Named moves (each a turn or a mirror), then the moves between two rows, first move first; the first pair answered:
move mabo:
[.06, -.02, -.30, -.03, -.17, .02, -.12, .19, -.04, -.09, .02, -.07, -.27, .12, -.06, -.01, .15, -.05, -.10, -.18, -.15, -.17, -.16, .06, .40, -.23, -.16, -.18, .01, -.03, -.14, -.17, .03, .11, -.25, -.02, .02, -.21, -.04, .04, -.05, -.04, -.02, .15] -> [.02, -.07, -.19, .00, -.05, -.06, -.12, .18, .06, -.06, .01, -.13, -.24, .12, .05, -.08, .13, -.03, -.10, -.07, -.10, -.03, -.09, .16, .46, -.22, -.11, -.19, -.08, .07, -.16, -.18, .04, .14, -.21, -.02, .03, -.16, -.19, .20, -.11, -.10, .05, .23]
[.17, -.03, .10, .09, -.06, -.02, .10, .10, -.23, .03, .19, -.08, -.20, .29, -.15, .09, -.04, -.04, -.37, -.07, -.05, .05, -.22, -.07, .19, .00, .22, .27, .13, -.35, .00, -.24, .05, .35, .03, .05, -.12, .03, .04, .02, -.01, -.17, -.10, -.37] -> [.09, -.07, .19, .13, .07, -.10, .11, .10, -.13, .05, .19, -.17, -.14, .29, -.04, .04, -.07, .02, -.41, .04, .00, .21, -.14, .06, .24, .03, .22, .26, .09, -.24, -.05, -.18, .05, .36, .03, -.03, -.11, .06, -.14, .18, -.06, -.26, .00, -.31]
[-.08, -.13, .05, -.26, .01, .20, .01, -.11, -.25, -.05, -.08, .15, .17, -.24, -.04, .14, -.03, -.06, -.18, -.09, .12, .13, -.05, -.02, -.04, .33, .15, .24, .19, .16, -.03, -.12, -.01, .13, .02, .07, .03, .01, -.06, .14, .03, -.17, .03, .14] -> [-.07, -.14, .05, -.26, -.03, .19, .03, -.13, -.26, -.08, -.07, .16, .15, -.26, -.08, .16, -.02, -.08, -.19, -.11, .09, .10, -.06, -.05, -.05, .34, .17, .25, .19, .13, -.02, -.10, .01, .16, .00, .07, .04, -.01, -.05, .09, .04, -.12, .01, .13]
move tudek:
[-.26, .01, .06, .04, .08, .01, .14, -.27, .03, -.02, .00, -.03, .06, -.22, .22, .11, -.05, -.19, .12, .02, .00, .10, .04, .22, -.03, -.10, -.02, .02, .07, .01, -.02, .17, -.20, -.09, .01, .05, -.09, .12, .08, .02, -.03, -.06, .12, .12] -> [.13, .01, -.22, -.03, -.12, .07, -.06, -.20, .15, .09, .16, .04, .05, -.19, .05, -.03, .01, .04, .20, .08, -.03, -.06, -.10, .11, -.09, .01, .00, -.03, .13, -.01, .00, .02, -.26, -.19, -.05, .03, -.08, -.07, .00, -.11, -.19, -.06, .12, -.17]
[.10, -.04, .04, -.15, -.05, .05, .08, -.06, -.07, -.01, .10, .10, -.07, .02, -.07, -.11, -.03, .12, .06, -.13, -.03, .06, -.25, -.01, -.04, .02, .00, .07, -.09, -.14, .09, -.14, .03, .01, -.12, .06, .01, -.07, .13, -.10, .04, -.06, -.06, -.10] -> [-.08, -.02, .17, -.11, .06, .04, .17, -.08, -.12, -.07, .03, .04, -.05, -.02, .01, -.06, -.02, .02, .00, -.19, -.03, .15, -.15, .03, -.01, .01, -.01, .07, -.16, -.13, .07, -.06, .08, .03, -.09, .06, .00, .03, .13, -.06, .12, -.06, -.06, .03]
[-.10, .01, .02, .11, .15, .01, -.01, .01, -.14, -.02, -.01, .01, -.06, -.07, .09, -.10, -.12, .07, -.04, .02, .06, .16, -.10, -.07, .19, .05, -.01, .02, .06, -.15, -.09, -.08, .03, .21, -.02, -.02, .03, -.04, -.19, .03, -.01, -.07, .02, .06] -> [.00, .03, -.06, .10, .09, .03, -.04, .01, -.09, .02, .03, .04, -.07, -.06, .06, -.14, -.07, .13, -.02, .04, .04, .10, -.11, -.14, .19, .04, .00, .03, .07, -.16, -.06, -.13, .00, .18, -.06, -.03, .03, -.08, -.20, -.04, -.07, -.08, .03, -.02]
[-.17, .04, .02, .01, -.05, .26, .12, -.28, -.10, -.03, .17, .14, -.24, -.08, .13, -.12, .06, -.05, .06, -.18, -.09, .22, -.20, .06, -.04, -.13, .02, -.03, .02, -.17, .03, .09, -.15, -.05, -.02, .00, .04, .01, .25, -.14, -.03, -.04, -.09, -.03] -> [-.07, .02, -.04, -.02, -.11, .26, .10, -.25, -.06, .00, .18, .17, -.24, -.09, .11, -.13, .06, -.06, .07, -.16, -.11, .21, -.21, .03, -.05, -.11, .01, -.05, .04, -.17, .00, .08, -.16, -.09, -.05, -.02, .03, -.02, .25, -.18, -.05, -.05, -.10, -.09]
move boke:
[-.10, .05, .13, .00, -.11, -.08, -.05, -.08, .28, .05, -.09, -.11, .24, -.10, -.03, .16, .00, -.01, .03, .11, .04, -.05, .15, .22, -.25, -.14, .06, -.04, -.13, .24, .08, .20, -.12, -.20, .07, .09, .07, .01, .05, -.09, -.04, .07, .15, .01] -> [-.01, .05, .02, .04, -.11, -.01, -.09, -.07, .40, .14, .07, -.08, .13, -.06, -.03, -.01, .08, .12, .04, .13, .03, .05, .03, .21, -.19, -.17, .01, -.09, -.07, .23, .05, .09, -.19, -.21, .04, -.01, .07, -.09, -.01, -.07, -.19, .05, .14, -.06]
[.04, .00, .02, .07, -.07, -.25, -.07, .06, .13, -.02, .09, -.19, .04, .03, -.02, .05, .00, .10, .04, .26, .04, -.10, .10, .18, -.02, .05, -.04, .02, -.11, .28, .02, .06, -.08, -.03, .03, .02, .10, -.11, -.15, .14, -.16, .03, .13, -.01] -> [-.02, .00, -.04, .14, -.02, -.12, -.02, .01, .17, -.01, .24, -.09, -.14, .11, .06, -.12, .06, .10, .01, .15, .03, .07, -.08, .16, .06, -.07, -.14, -.07, -.05, .18, -.04, -.07, -.14, .05, .01, -.05, .10, -.19, -.16, .08, -.26, .03, .06, -.04]
[.03, .02, -.09, .01, .03, -.05, -.30, -.10, .09, .14, .05, -.13, .12, .04, .04, -.13, .01, .10, -.04, .10, .08, .05, .00, -.05, .00, .00, .04, -.09, -.05, .10, .02, -.12, -.04, .01, -.09, -.19, -.07, -.01, -.24, .23, -.06, .03, -.01, -.19] -> [-.08, .05, -.09, .07, .06, .04, -.16, -.16, .01, .10, .11, -.05, -.04, .08, .10, -.21, .03, .01, -.09, -.09, .09, .22, -.11, -.04, .08, -.06, -.01, -.14, .02, -.03, -.02, -.17, -.04, .10, -.13, -.22, -.08, -.02, -.13, .19, -.05, .05, -.07, -.11]
move rala:
[.17, .04, -.11, -.14, -.32, .22, -.04, -.16, .05, -.01, -.09, .20, -.22, -.17, -.04, .07, .09, .24, .10, -.05, .14, .25, -.13, -.12, -.15, .02, .07, .15, -.07, -.35, .02, .02, -.10, .12, -.05, -.09, .06, .08, .15, -.17, -.06, -.11, .02, -.28] -> [.19, .05, -.06, -.20, -.35, .11, -.10, -.10, .07, .01, -.19, .13, -.07, -.20, -.13, .20, .03, .24, .14, .05, .14, .08, -.01, -.10, -.25, .07, .14, .20, -.14, -.24, .04, .14, -.05, .02, -.03, -.04, .03, .13, .14, -.16, .00, -.11, .07, -.28]
[-.05, -.19, .04, .15, -.14, -.11, -.27, -.50, -.09, .06, .00, .37, .14, .06, .09, .12, -.04, .01, .34, .16, -.08, -.14, -.10, .23, -.28, .09, -.12, .22, .12, -.05, .02, -.07, -.22, -.15, -.16, -.20, -.27, .14, .16, -.34, -.06, .15, -.15, -.35] -> [-.06, -.17, .01, .15, -.12, -.05, -.22, -.48, -.14, .03, .06, .43, .05, .07, .11, .07, -.06, .01, .31, .04, -.08, -.09, -.19, .20, -.23, .08, -.14, .22, .20, -.11, .00, -.13, -.22, -.06, -.20, -.21, -.25, .13, .20, -.34, -.03, .15, -.21, -.35]
[.28, .06, -.14, .29, .13, -.05, -.14, .61, -.21, .03, -.11, -.19, -.03, .32, -.16, .03, .08, -.02, .30, .02, .16, -.07, .05, -.20, .34, .02, -.19, .01, -.20, -.11, .11, -.10, .20, .05, -.01, -.18, .14, -.15, -.18, .02, -.04, -.09, .17, .16] -> [.29, .04, -.10, .33, .16, -.07, -.17, .55, -.04, .07, -.09, -.21, .01, .31, -.13, -.03, .12, .02, .33, .13, .14, -.06, .07, -.09, .25, .01, -.19, -.02, -.25, .03, .10, -.03, .10, -.07, -.01, -.20, .16, -.20, -.26, .08, -.19, -.10, .28, .18]
[.13, -.06, -.08, -.06, -.02, -.02, .00, .01, -.33, -.09, .08, -.11, .00, -.19, .11, .05, -.19, .19, -.03, -.32, .15, .32, .04, -.13, .06, .28, .11, .15, .03, -.27, -.18, .08, .19, .34, .10, .19, .25, .19, -.01, .12, .25, -.28, -.16, -.22] -> [.21, -.13, .03, -.08, -.06, -.20, -.16, -.04, .09, .04, .03, -.23, .20, -.22, .11, .11, -.15, .26, .06, -.01, .10, .24, .27, .07, -.15, .29, .18, .11, -.15, .14, -.15, .28, .08, .01, .10, .15, .31, .21, -.16, .25, .09, -.25, .14, -.27]
move noze:
[.09, .05, .03, -.34, -.04, -.28, -.10, -.02, -.33, .03, -.34, -.05, .33, -.10, .25, .11, -.06, .03, -.31, .15, .05, -.03, .02, .15, -.05, .29, .08, .43, -.02, -.16, -.06, -.04, .11, .07, -.24, .02, .14, .11, -.01, .06, .34, -.04, .12, -.14] -> [-.22, .11, .20, -.25, -.02, -.11, .11, -.29, -.31, -.03, -.26, .14, .11, -.13, .42, .07, -.02, -.23, -.34, -.07, -.06, .19, -.06, .26, -.10, -.03, -.03, .28, .04, -.22, -.06, .04, -.06, .02, -.22, .00, .12, .08, .28, -.11, .27, .03, .08, .05]
[-.13, -.09, .19, -.25, .16, -.22, .28, -.03, -.27, -.11, -.04, -.12, .12, .13, .24, .17, -.18, -.09, -.24, .02, -.07, .11, .10, -.03, .04, .08, .17, .08, -.12, -.24, .10, .28, .09, .25, -.14, .00, .15, .26, .28, .11, .25, -.14, -.27, .12] -> [-.09, -.01, .03, -.18, -.01, -.05, .34, -.13, -.25, -.12, .14, .08, -.17, .21, .23, .04, -.07, -.16, -.21, -.18, -.17, .11, -.05, -.13, .05, -.20, .00, -.09, .05, -.36, .11, .21, -.09, .13, -.20, -.09, .10, .09, .47, -.16, .08, .01, -.35, .02]
[-.46, .08, .14, .16, .18, -.41, .10, .36, -.25, -.22, -.23, -.09, -.30, .03, -.09, .18, -.12, -.29, -.15, -.40, .22, -.10, -.02, -.06, .40, -.04, .17, -.20, .03, -.31, -.27, .08, .20, .29, .11, -.13, -.10, .18, .15, .16, .41, .05, -.24, .05] -> [-.36, .10, -.01, .19, .07, -.34, .10, .31, -.21, -.23, -.15, .01, -.44, .07, -.14, .10, -.03, -.28, -.12, -.50, .17, -.14, -.15, -.15, .42, -.15, .07, -.32, .12, -.39, -.28, .01, .09, .24, .03, -.19, -.12, .04, .21, -.03, .28, .14, -.31, -.01]
Pairs:
(2 to 4 moves a pair)
[.25, -.14, -.32, .13, .10, -.05, -.18, .05, -.02, .10, .04, .02, -.18, .02, -.27, .07, .09, .03, .00, -.03, .00, -.19, -.08, -.25, -.04, -.10, -.20, -.05, -.02, .03, .09, .06, -.09, -.08, -.12, -.07, -.04, -.17, -.04, -.50, -.04, .05, .00, -.30] -> [.17, -.18, -.13, .17, .23, -.16, -.21, -.02, .24, .15, .03, -.07, -.11, .03, -.11, .03, .10, .03, .00, .13, .00, -.02, .04, -.06, -.07, -.17, -.17, -.10, -.14, .26, .08, .16, -.16, -.22, -.06, -.17, -.04, -.16, -.19, -.29, -.16, .01, .21, -.22] | tudek rala tudek mabo
[.21, .04, .11, .02, -.09, -.12, -.17, -.18, .32, .08, .12, .18, .17, -.09, .02, .28, .04, .16, .39, .12, -.05, -.12, -.01, .12, -.25, .11, .26, .17, -.06, .25, .11, .13, .07, -.25, -.02, .08, .16, -.27, .28, -.11, .00, .04, .12, -.09] -> [-.12, .14, .14, .06, -.01, .04, .08, -.14, -.13, -.13, .04, .28, -.01, -.09, .10, .36, -.02, -.08, .31, -.27, -.01, -.04, -.12, -.01, -.05, .05, .17, .21, .10, -.12, .12, .07, .22, .08, .01, .16, .11, -.12, .55, -.22, .24, .06, -.17, .10] | tudek mabo rala rala
[-.16, -.10, .09, -.06, -.03, -.01, -.28, -.06, -.11, -.09, -.08, -.02, .13, -.21, .26, .02, -.05, .13, .10, .01, .18, .05, .09, .24, -.15, -.03, .08, .32, -.05, .34, .10, .10, .02, .23, -.02, -.06, -.07, .15, .02, .21, .24, -.10, .13, .26] -> [-.17, -.01, -.15, -.05, -.19, .19, -.17, -.06, -.33, -.12, .03, .18, -.14, -.13, .18, -.05, -.01, .02, .07, -.29, .12, -.03, -.14, .02, -.08, -.16, -.02, .23, .17, .01, .11, -.06, -.03, .29, -.08, -.05, -.14, .03, .24, -.09, .26, -.01, -.08, .16] | rala rala mabo noze
[.21, .03, -.23, .19, .05, -.07, -.15, .04, .39, .14, .20, -.08, -.05, .27, .03, -.26, .09, .12, .11, .28, .08, .12, -.08, .10, .06, -.18, -.13, -.24, -.10, .27, -.09, -.17, -.06, -.39, -.03, -.23, .00, -.22, -.39, .05, -.43, -.01, .17, -.08] -> [-.21, .11, -.18, .25, .11, .19, .22, -.04, -.07, -.08, .22, .11, -.38, .29, .15, -.21, .04, -.19, -.01, -.26, .09, .31, -.27, -.07, .27, -.30, -.28, -.27, .12, -.26, -.11, -.22, .05, -.01, -.02, -.18, -.08, -.12, -.01, -.16, -.17, .07, -.19, .16] | boke rala rala rala
[.18, .07, -.41, -.04, -.07, .12, .21, -.04, -.09, .03, .16, -.04, .32, .07, -.15, .32, .07, -.10, .24, -.18, -.09, -.07, .03, -.33, -.10, .15, -.18, -.10, .21, -.11, .00, -.05, .17, -.17, -.16, -.04, -.11, -.02, .50, .05, .21, .19, .20, -.08] -> [-.14, .10, -.12, .04, .13, .16, .35, -.23, -.03, -.05, .15, -.02, .27, -.02, .10, .31, .07, -.21, .21, -.20, -.09, .22, .09, -.10, -.14, .02, -.20, -.15, .14, -.03, -.05, .05, .05, -.15, -.12, -.04, -.09, .07, .57, .14, .20, .14, .24, .13] | noze mabo noze mabo
[.12, .00, -.07, .28, -.12, -.29, -.14, .33, .25, .06, -.18, -.20, .05, .24, -.32, .34, -.10, -.13, .00, .12, -.09, -.28, .23, -.18, -.10, -.10, .12, -.02, -.01, .21, .07, .15, -.10, -.14, .14, .04, .11, .23, .11, -.08, -.12, -.05, .14, .10] -> [.22, .03, -.24, .24, -.12, -.17, -.10, .44, -.11, .01, -.11, -.17, -.07, .27, -.37, .21, -.16, -.07, -.07, -.12, -.01, -.24, .02, -.39, .10, .08, .11, .04, .17, -.15, .03, -.08, .07, .19, .12, .11, .09, .20, .14, -.08, .04, -.12, -.11, .01] | rala rala noze tudek
[-.09, .02, .06, .09, .17, .12, .13, .09, -.07, -.05, .06, -.01, -.11, .06, .12, -.11, -.05, -.01, -.17, -.04, .06, .23, -.08, .00, .16, .07, .02, -.02, .11, -.17, -.14, -.25, .06, .22, -.04, -.07, -.06, -.06, -.13, .01, .07, -.04, -.09, .06] -> [.07, .05, -.11, .06, -.08, .16, .06, .08, -.09, -.02, .11, .12, -.14, .09, -.06, -.09, -.02, .01, -.09, -.11, -.05, .00, -.17, -.11, .04, .00, -.01, -.05, .19, -.21, -.08, -.27, -.01, .08, -.09, -.08, -.10, -.18, .01, -.23, .03, .09, -.12, -.06] | boke noze tudek
[.13, -.05, -.01, -.02, .05, -.17, -.16, .13, .00, .04, -.24, -.17, .18, -.02, -.07, .02, .02, .07, .00, .17, .08, -.19, .20, .03, -.01, .10, .05, .07, -.06, .14, .00, .17, .09, -.05, .03, .03, .01, .14, -.17, .15, .17, .01, .16, .02] -> [-.03, .00, -.07, .07, .17, .03, .02, .14, -.22, .01, -.04, -.04, -.14, .05, .07, -.22, .04, .05, -.13, -.13, .11, .13, -.07, -.03, .26, .02, -.06, -.04, .12, -.18, -.09, -.10, .11, .24, .01, -.04, -.03, .04, -.16, .14, .13, -.03, -.08, .05] | boke rala boke mabo
